128 stands for zero in the data rows.
Each row below has a hidden score, from 0 to 20, with 10 about the middle. What is it? The score is a weighted sum of the row's numbers plus the product of two more (or one squared), each taken from its middle value.
[155, 150, 121, 137, 135, 143, 157, 152, 141, 141, 138, 117, 126, 159, 117, 147] 8
[156, 89, 95, 117, 117, 90, 101, 89, 119, 99, 101, 119, 173, 153, 177, 94] 10
[103, 150, 138, 118, 152, 100, 124, 122, 127, 163, 97, 116, 96, 121, 131, 99] 11
[140, 131, 90, 89, 88, 90, 90, 134, 142, 157, 99, 96, 109, 89, 91, 99] 8
[158, 154, 144, 122, 141, 93, 135, 153, 100, 150, 105, 121, 92, 148, 120, 107] 5
[152, 110, 106, 121, 127, 90, 104, 89, 113, 98, 91, 128, 163, 147, 167, 121] 10
[101, 137, 153, 163, 133, 132, 156, 124, 149, 145, 162, 113, 127, 93, 102, 130] 10
[121, 89, 144, 124, 133, 90, 119, 89, 174, 89, 142, 178, 106, 144, 103, 148] 8
[91, 143, 131, 161, 156, 90, 111, 101, 159, 89, 167, 178, 177, 89, 177, 90] 6
[123, 156, 149, 141, 150, 122, 119, 144, 98, 105, 140, 124, 130, 151, 130, 95] 12
[93, 128, 158, 157, 137, 153, 133, 137, 148, 148, 143, 134, 124, 102, 128, 154] 10
[164, 133, 105, 127, 128, 104, 94, 101, 105, 109, 152, 92, 177, 126, 146, 109] 15
[101, 89, 153, 125, 149, 153, 159, 111, 105, 111, 135, 130, 91, 124, 91, 110] 15
[96, 100, 138, 177, 156, 130, 178, 125, 125, 89, 124, 164, 128, 103, 93, 90] 3
[109, 89, 90, 99, 88, 90, 109, 121, 103, 125, 140, 117, 160, 91, 146, 104] 10
[91, 157, 141, 145, 145, 130, 125, 143, 124, 129, 147, 125, 111, 153, 120, 105] 10
[151, 145, 142, 157, 150, 117, 125, 145, 109, 129, 114, 109, 123, 140, 166, 113] 9
[158, 149, 140, 161, 141, 109, 121, 140, 130, 154, 146, 116, 93, 158, 119, 116] 5
[137, 153, 132, 126, 146, 127, 118, 94, 102, 119, 119, 129, 177, 156, 138, 142] 12
[160, 136, 124, 91, 108, 151, 143, 98, 139, 154, 131, 106, 109, 156, 94, 153] 14
[152, 138, 120, 131, 147, 137, 111, 149, 113, 139, 131, 107, 152, 144, 154, 120] 15
[118, 124, 153, 140, 127, 154, 174, 139, 114, 112, 152, 124, 123, 151, 99, 145] 10
[157, 160, 103, 146, 130, 158, 121, 147, 126, 122, 127, 121, 151, 165, 121, 164] 8
[139, 148, 112, 112, 113, 158, 164, 138, 144, 134, 165, 130, 173, 145, 107, 118] 9
[128, 132, 124, 130, 142, 116, 96, 110, 100, 89, 94, 96, 166, 172, 177, 126] 15
[173, 89, 94, 137, 119, 90, 90, 89, 91, 91, 134, 129, 164, 157, 160, 90] 5
[98, 101, 162, 127, 142, 155, 160, 151, 102, 99, 116, 128, 91, 132, 92, 99] 13
[152, 107, 101, 112, 107, 101, 118, 146, 112, 127, 146, 111, 142, 139, 133, 137] 11
[155, 142, 125, 119, 126, 161, 106, 110, 165, 145, 126, 109, 102, 121, 132, 154] 10
[129, 96, 164, 164, 144, 158, 125, 147, 101, 92, 99, 178, 132, 89, 130, 136] 7
[137, 150, 131, 116, 141, 130, 139, 154, 101, 116, 138, 113, 130, 164, 123, 96] 14
[100, 147, 151, 163, 139, 155, 128, 143, 100, 109, 115, 144, 149, 89, 146, 155] 11
[97, 129, 166, 175, 142, 122, 131, 127, 106, 149, 99, 127, 94, 135, 123, 98] 3
[105, 100, 156, 129, 145, 153, 178, 117, 137, 144, 147, 124, 91, 143, 97, 148] 12
[111, 122, 127, 102, 115, 154, 145, 89, 150, 150, 158, 125, 106, 133, 100, 149] 11
[153, 122, 108, 113, 110, 138, 119, 151, 108, 125, 144, 116, 147, 145, 133, 155] 11
[162, 151, 112, 114, 109, 139, 111, 142, 123, 147, 154, 160, 119, 108, 162, 156] 12
[133, 151, 129, 114, 139, 140, 130, 135, 134, 140, 157, 124, 123, 151, 112, 122] 13
[135, 99, 95, 90, 109, 96, 104, 134, 91, 142, 153, 115, 137, 112, 158, 94] 13
[91, 116, 148, 146, 157, 143, 130, 95, 169, 139, 144, 129, 123, 89, 122, 173] 14
[125, 140, 91, 90, 88, 96, 112, 130, 158, 155, 115, 123, 107, 96, 120, 145] 7
[155, 153, 124, 142, 146, 140, 119, 132, 125, 150, 144, 115, 173, 145, 155, 138] 14
[167, 129, 113, 115, 96, 145, 106, 150, 145, 160, 157, 156, 137, 141, 144, 161] 9
[134, 146, 102, 89, 88, 90, 120, 133, 158, 151, 138, 109, 94, 114, 122, 135] 9
[159, 151, 115, 109, 103, 104, 122, 111, 161, 146, 153, 110, 97, 144, 110, 123] 8
[147, 89, 154, 148, 141, 129, 115, 144, 126, 89, 145, 177, 131, 89, 91, 95] 9
[170, 143, 132, 119, 142, 114, 117, 141, 109, 158, 154, 146, 163, 148, 137, 144] 12
[132, 103, 95, 91, 110, 99, 102, 120, 102, 138, 132, 113, 132, 104, 168, 99] 13
[111, 89, 159, 143, 150, 158, 178, 109, 116, 141, 107, 136, 91, 89, 102, 150] 9
[96, 135, 147, 131, 143, 103, 123, 141, 121, 95, 100, 153, 112, 143, 114, 91] 9
[105, 131, 142, 147, 137, 144, 132, 112, 101, 123, 97, 153, 156, 108, 147, 130] 6
[91, 100, 150, 133, 151, 101, 128, 152, 106, 89, 116, 119, 109, 123, 95, 90] 14
[150, 145, 147, 142, 140, 156, 158, 100, 156, 148, 160, 110, 97, 140, 102, 143] 13
[91, 120, 129, 98, 117, 101, 133, 134, 146, 89, 101, 178, 108, 131, 142, 99] 11
[157, 128, 111, 102, 129, 107, 108, 153, 132, 146, 157, 113, 133, 147, 141, 122] 15
[154, 142, 105, 104, 136, 153, 118, 140, 167, 156, 110, 114, 156, 156, 123, 125] 15
[142, 150, 110, 108, 121, 140, 104, 150, 105, 134, 151, 171, 121, 113, 146, 155] 12
[154, 124, 98, 110, 115, 127, 120, 161, 139, 138, 103, 132, 146, 128, 115, 158] 5
[99, 89, 165, 141, 145, 146, 147, 146, 108, 103, 97, 141, 98, 137, 109, 91] 10
[158, 117, 100, 127, 119, 90, 105, 89, 117, 92, 134, 110, 156, 112, 146, 90] 10
[117, 136, 153, 175, 134, 122, 104, 146, 117, 123, 145, 131, 114, 150, 136, 101] 7
[136, 103, 97, 89, 102, 90, 109, 137, 109, 146, 153, 114, 136, 117, 157, 90] 14
[129, 99, 97, 95, 105, 90, 93, 149, 120, 146, 155, 118, 122, 132, 155, 90] 15
[130, 137, 155, 131, 170, 162, 150, 114, 169, 164, 121, 123, 106, 160, 114, 175] 10
[117, 147, 140, 167, 135, 99, 114, 102, 119, 89, 105, 106, 156, 130, 176, 98] 11
[157, 126, 106, 127, 138, 101, 111, 135, 102, 129, 162, 114, 148, 144, 144, 112] 13
[98, 146, 149, 136, 150, 146, 178, 138, 137, 147, 176, 111, 144, 100, 114, 146] 17
[106, 89, 161, 127, 157, 151, 178, 89, 130, 134, 150, 134, 97, 104, 99, 159] 16
[99, 100, 91, 89, 88, 130, 105, 150, 138, 145, 152, 139, 107, 89, 154, 90] 13
[143, 115, 105, 122, 88, 104, 123, 148, 124, 122, 143, 116, 129, 134, 130, 164] 6
[149, 143, 136, 143, 136, 105, 178, 138, 108, 99, 124, 132, 115, 140, 115, 90] 8
[139, 118, 113, 92, 106, 90, 99, 163, 149, 148, 163, 111, 123, 129, 136, 110] 18
[126, 135, 135, 162, 143, 142, 113, 127, 97, 104, 147, 112, 159, 146, 149, 149] 12
[159, 115, 110, 140, 121, 91, 108, 89, 127, 89, 104, 121, 143, 162, 167, 104] 8
[94, 129, 155, 136, 130, 108, 139, 142, 122, 91, 97, 154, 112, 147, 122, 90] 8
[154, 138, 137, 121, 145, 91, 113, 138, 103, 145, 113, 129, 132, 161, 141, 90] 10
[156, 164, 110, 99, 152, 140, 147, 133, 116, 131, 152, 133, 112, 161, 105, 144] 13
[127, 120, 139, 136, 102, 123, 178, 172, 126, 157, 153, 106, 150, 145, 102, 131] 10
[158, 143, 123, 117, 99, 151, 102, 89, 162, 157, 153, 116, 91, 148, 102, 158] 10
[136, 147, 155, 158, 143, 153, 101, 137, 154, 156, 145, 97, 145, 116, 150, 146] 12
[110, 94, 163, 152, 138, 130, 134, 128, 154, 89, 140, 171, 126, 142, 143, 90] 8
[159, 125, 111, 122, 145, 149, 116, 143, 122, 137, 155, 120, 177, 152, 137, 159] 16
[98, 105, 161, 163, 143, 117, 158, 141, 128, 89, 117, 124, 101, 117, 107, 90] 10
[157, 141, 128, 107, 114, 113, 150, 145, 108, 131, 160, 121, 99, 146, 103, 103] 9
[95, 118, 145, 127, 131, 102, 133, 140, 133, 89, 111, 161, 113, 143, 106, 91] 8
[99, 141, 130, 144, 143, 131, 119, 110, 97, 115, 104, 175, 127, 89, 176, 130] 7
[143, 149, 143, 135, 147, 140, 176, 89, 169, 155, 102, 96, 115, 138, 93, 137] 15
[160, 133, 103, 136, 112, 90, 109, 89, 120, 89, 97, 138, 168, 154, 163, 98] 5
[91, 102, 159, 114, 135, 152, 175, 89, 121, 118, 151, 114, 97, 153, 92, 118] 16
[161, 89, 177, 166, 173, 128, 118, 131, 146, 89, 148, 178, 99, 90, 154, 103] 12
[132, 89, 116, 99, 105, 99, 178, 89, 99, 142, 167, 109, 166, 140, 147, 110] 6
[95, 157, 137, 160, 136, 125, 118, 105, 122, 89, 123, 124, 141, 96, 151, 113] 10
[151, 141, 115, 115, 144, 155, 152, 89, 176, 162, 98, 117, 103, 156, 101, 143] 16
[96, 113, 127, 109, 131, 154, 159, 89, 176, 153, 127, 113, 91, 156, 96, 159] 15
[130, 133, 140, 139, 143, 142, 140, 156, 125, 157, 118, 114, 123, 122, 121, 155] 6
[112, 153, 117, 130, 138, 135, 95, 106, 97, 103, 101, 161, 161, 105, 177, 156] 10
[122, 111, 105, 90, 96, 90, 112, 150, 137, 149, 159, 118, 114, 108, 131, 93] 15
[150, 125, 102, 111, 114, 95, 104, 103, 103, 115, 120, 110, 137, 108, 156, 93] 10
[106, 125, 133, 154, 130, 90, 96, 89, 157, 89, 123, 155, 159, 134, 177, 90] 6
[96, 98, 135, 134, 137, 156, 118, 143, 132, 145, 111, 154, 115, 89, 138, 128] 10
[146, 156, 125, 126, 126, 168, 138, 96, 176, 144, 148, 122, 119, 137, 121, 132] 12
[114, 132, 131, 147, 141, 126, 107, 153, 111, 150, 103, 178, 103, 89, 169, 157] 9
[154, 91, 90, 116, 88, 90, 90, 89, 91, 89, 107, 127, 131, 106, 177, 90] 5
[92, 122, 150, 159, 142, 142, 131, 106, 139, 89, 117, 153, 160, 92, 150, 137] 11
[92, 135, 159, 167, 143, 153, 107, 115, 116, 91, 97, 178, 156, 89, 156, 146] 8
[134, 148, 135, 141, 150, 160, 116, 132, 172, 145, 95, 98, 138, 161, 97, 139] 14
[91, 108, 118, 144, 127, 136, 105, 107, 176, 89, 129, 157, 109, 162, 100, 142] 8
[123, 153, 153, 157, 140, 137, 165, 132, 152, 143, 144, 116, 129, 107, 109, 125] 11
[98, 141, 172, 149, 130, 129, 142, 155, 100, 130, 91, 133, 116, 116, 126, 94] 8
[142, 152, 120, 138, 142, 120, 100, 148, 127, 144, 134, 118, 129, 144, 144, 152] 9
[100, 118, 148, 117, 121, 94, 151, 148, 123, 89, 94, 168, 93, 157, 103, 99] 6
[125, 136, 119, 125, 148, 149, 127, 146, 133, 151, 173, 118, 128, 112, 138, 159] 16
[121, 124, 96, 106, 102, 131, 112, 154, 169, 154, 107, 113, 173, 144, 127, 134] 13
[93, 118, 165, 157, 125, 149, 153, 133, 110, 102, 108, 158, 145, 96, 126, 116] 6
[104, 127, 101, 89, 88, 108, 112, 120, 175, 152, 91, 106, 123, 104, 122, 127] 10
[114, 154, 148, 152, 137, 155, 137, 137, 157, 149, 159, 113, 125, 124, 124, 157] 11
[160, 89, 93, 120, 106, 90, 117, 89, 120, 92, 109, 115, 160, 148, 173, 97] 9
[93, 89, 90, 89, 88, 130, 116, 150, 143, 147, 153, 117, 127, 89, 143, 90] 14
[142, 151, 114, 126, 135, 149, 131, 151, 142, 145, 165, 123, 147, 115, 130, 153] 15
[120, 144, 140, 166, 126, 108, 112, 113, 132, 99, 98, 124, 139, 104, 125, 104] 7
[109, 122, 93, 89, 88, 101, 103, 106, 176, 141, 96, 116, 96, 92, 95, 125] 8
[123, 101, 90, 102, 88, 136, 128, 139, 169, 149, 101, 121, 140, 124, 105, 150] 6
[147, 97, 91, 117, 111, 90, 106, 104, 98, 121, 155, 111, 158, 144, 165, 127] 11
[101, 89, 176, 177, 119, 144, 91, 173, 105, 143, 91, 178, 146, 89, 144, 144] 7
[96, 150, 153, 168, 135, 158, 123, 126, 150, 152, 147, 115, 111, 89, 123, 151] 9
[102, 137, 141, 131, 145, 153, 139, 152, 99, 104, 139, 123, 131, 134, 106, 133] 14
[123, 121, 90, 112, 94, 124, 154, 142, 143, 160, 110, 91, 177, 101, 94, 176] 8
[123, 120, 90, 89, 98, 124, 94, 149, 165, 131, 91, 106, 129, 110, 111, 142] 8
[136, 120, 112, 125, 144, 103, 116, 89, 95, 101, 102, 146, 161, 117, 177, 121] 10
[123, 131, 153, 156, 143, 152, 135, 151, 114, 152, 119, 131, 167, 127, 117, 150] 10
[149, 131, 125, 113, 146, 144, 153, 149, 168, 159, 158, 128, 163, 142, 169, 160] 19
[91, 150, 155, 153, 138, 100, 114, 100, 117, 89, 98, 131, 145, 157, 165, 91] 7
[137, 176, 127, 99, 133, 147, 178, 154, 122, 166, 164, 114, 165, 123, 138, 166] 19
[151, 131, 122, 131, 142, 144, 121, 125, 166, 149, 126, 127, 119, 153, 121, 149] 9
[92, 118, 151, 138, 147, 131, 147, 132, 111, 126, 161, 117, 126, 89, 104, 152] 14
[100, 105, 142, 108, 114, 114, 108, 89, 161, 89, 134, 178, 99, 157, 138, 147] 7
[141, 123, 131, 99, 147, 155, 127, 121, 113, 125, 163, 143, 151, 126, 124, 154] 16
[91, 143, 127, 147, 164, 134, 124, 102, 125, 89, 91, 159, 138, 118, 126, 124] 9
[116, 138, 153, 165, 163, 150, 130, 144, 151, 145, 145, 116, 107, 89, 159, 146] 12
[110, 136, 155, 157, 119, 107, 114, 97, 115, 89, 106, 119, 154, 147, 156, 96] 7
[110, 89, 157, 136, 146, 158, 156, 112, 127, 145, 107, 178, 106, 89, 108, 146] 6
[97, 89, 90, 89, 88, 90, 90, 147, 135, 165, 124, 114, 123, 89, 97, 114] 10
[103, 129, 149, 158, 176, 111, 175, 108, 126, 175, 107, 108, 125, 109, 102, 140] 11
[117, 92, 150, 125, 150, 133, 141, 147, 128, 154, 97, 159, 91, 108, 140, 148] 4
[153, 157, 111, 114, 99, 135, 105, 129, 119, 133, 115, 107, 109, 158, 143, 149] 5
[159, 103, 101, 125, 117, 94, 110, 90, 104, 99, 139, 121, 162, 155, 151, 120] 9
[147, 136, 129, 117, 88, 129, 124, 147, 95, 144, 142, 148, 129, 112, 165, 146] 12
[113, 89, 159, 153, 151, 154, 178, 110, 143, 145, 103, 147, 96, 89, 100, 159] 6
[133, 121, 100, 100, 96, 155, 119, 115, 169, 149, 95, 116, 119, 159, 117, 111] 10
[162, 89, 103, 133, 119, 93, 115, 92, 96, 104, 146, 120, 174, 153, 149, 134] 9
[137, 145, 115, 130, 131, 117, 102, 124, 101, 110, 93, 132, 161, 139, 165, 105] 10
[119, 133, 152, 159, 131, 150, 119, 136, 108, 92, 107, 162, 138, 89, 138, 134] 8
[156, 140, 126, 110, 108, 145, 147, 96, 156, 146, 144, 114, 99, 159, 103, 153] 10
[162, 131, 119, 136, 116, 148, 111, 153, 130, 136, 144, 94, 168, 160, 128, 104] 13
[99, 110, 149, 140, 150, 127, 150, 144, 126, 89, 106, 134, 126, 136, 130, 91] 13
[118, 131, 147, 162, 169, 128, 90, 148, 92, 148, 106, 144, 99, 95, 163, 150] 6
[134, 172, 139, 164, 126, 155, 178, 102, 176, 149, 114, 133, 91, 157, 97, 137] 3
[95, 154, 154, 125, 135, 90, 127, 145, 103, 157, 101, 164, 100, 123, 127, 100] 7
[159, 140, 99, 97, 105, 138, 108, 154, 132, 148, 162, 155, 128, 126, 155, 156] 15
[137, 155, 120, 114, 148, 134, 139, 126, 162, 147, 176, 112, 91, 151, 121, 116] 15
[126, 166, 152, 165, 159, 118, 90, 125, 94, 166, 102, 103, 140, 150, 163, 156] 7
[149, 149, 104, 95, 91, 124, 147, 133, 153, 145, 107, 107, 117, 121, 99, 135] 7
[145, 142, 149, 145, 134, 147, 150, 133, 125, 149, 158, 129, 113, 157, 107, 123] 8
[149, 89, 159, 139, 131, 135, 162, 160, 119, 95, 115, 178, 118, 89, 112, 100] 9
[132, 150, 137, 154, 147, 153, 107, 142, 146, 151, 135, 123, 129, 94, 155, 154] 11
[168, 124, 100, 124, 119, 148, 108, 158, 145, 138, 142, 132, 166, 134, 166, 143] 15
[120, 89, 161, 138, 148, 157, 160, 130, 103, 97, 111, 142, 98, 123, 100, 103] 12
[93, 113, 158, 149, 145, 153, 177, 153, 97, 102, 121, 131, 112, 120, 96, 125] 10
[105, 105, 138, 146, 132, 142, 172, 170, 104, 98, 91, 178, 132, 89, 118, 100] 9
[147, 131, 105, 105, 112, 93, 98, 104, 103, 122, 156, 109, 142, 135, 122, 109] 10
[124, 146, 126, 133, 138, 158, 142, 89, 162, 137, 111, 123, 92, 156, 93, 152] 14
[101, 89, 160, 150, 136, 153, 178, 89, 117, 116, 124, 150, 91, 119, 98, 159] 8
[160, 120, 110, 116, 124, 90, 113, 89, 118, 96, 111, 105, 146, 114, 142, 97] 14
[120, 119, 160, 142, 123, 150, 160, 109, 150, 119, 174, 178, 91, 147, 111, 124] 2
[163, 116, 91, 122, 104, 114, 91, 121, 101, 120, 151, 128, 169, 161, 143, 151] 9
[137, 144, 126, 118, 134, 144, 111, 161, 138, 146, 134, 139, 127, 145, 149, 119] 14
[126, 161, 133, 116, 143, 159, 108, 91, 157, 172, 152, 109, 105, 102, 124, 150] 16
[129, 155, 147, 166, 142, 144, 111, 149, 119, 150, 118, 136, 149, 103, 155, 154] 10
[151, 89, 99, 123, 101, 90, 110, 89, 102, 104, 144, 100, 154, 149, 164, 90] 8
[122, 89, 177, 105, 95, 106, 96, 89, 131, 99, 137, 178, 91, 130, 139, 164] 5
[121, 142, 117, 127, 141, 110, 125, 89, 111, 100, 98, 178, 166, 104, 177, 128] 6
[91, 159, 147, 149, 161, 148, 126, 155, 109, 121, 120, 113, 121, 106, 114, 137] 14
[91, 142, 145, 145, 143, 154, 144, 149, 118, 119, 129, 130, 112, 106, 113, 145] 11
[106, 151, 158, 118, 147, 110, 126, 146, 113, 97, 98, 146, 110, 154, 111, 106] 11
[160, 122, 106, 131, 126, 90, 113, 90, 103, 120, 114, 116, 148, 141, 161, 90] 7
[114, 89, 153, 109, 131, 138, 174, 103, 138, 146, 158, 117, 92, 153, 96, 139] 14
[133, 89, 166, 153, 139, 155, 161, 134, 98, 89, 104, 131, 111, 91, 96, 125] 10
[138, 116, 133, 124, 149, 134, 168, 128, 135, 143, 157, 114, 97, 144, 116, 163] 9
[102, 154, 152, 177, 139, 159, 127, 101, 106, 108, 108, 155, 157, 93, 173, 132] 4
[110, 152, 151, 156, 127, 115, 126, 131, 101, 118, 95, 147, 128, 138, 91, 90] 1
[150, 149, 134, 162, 139, 115, 112, 147, 104, 153, 97, 144, 120, 119, 177, 143] 5
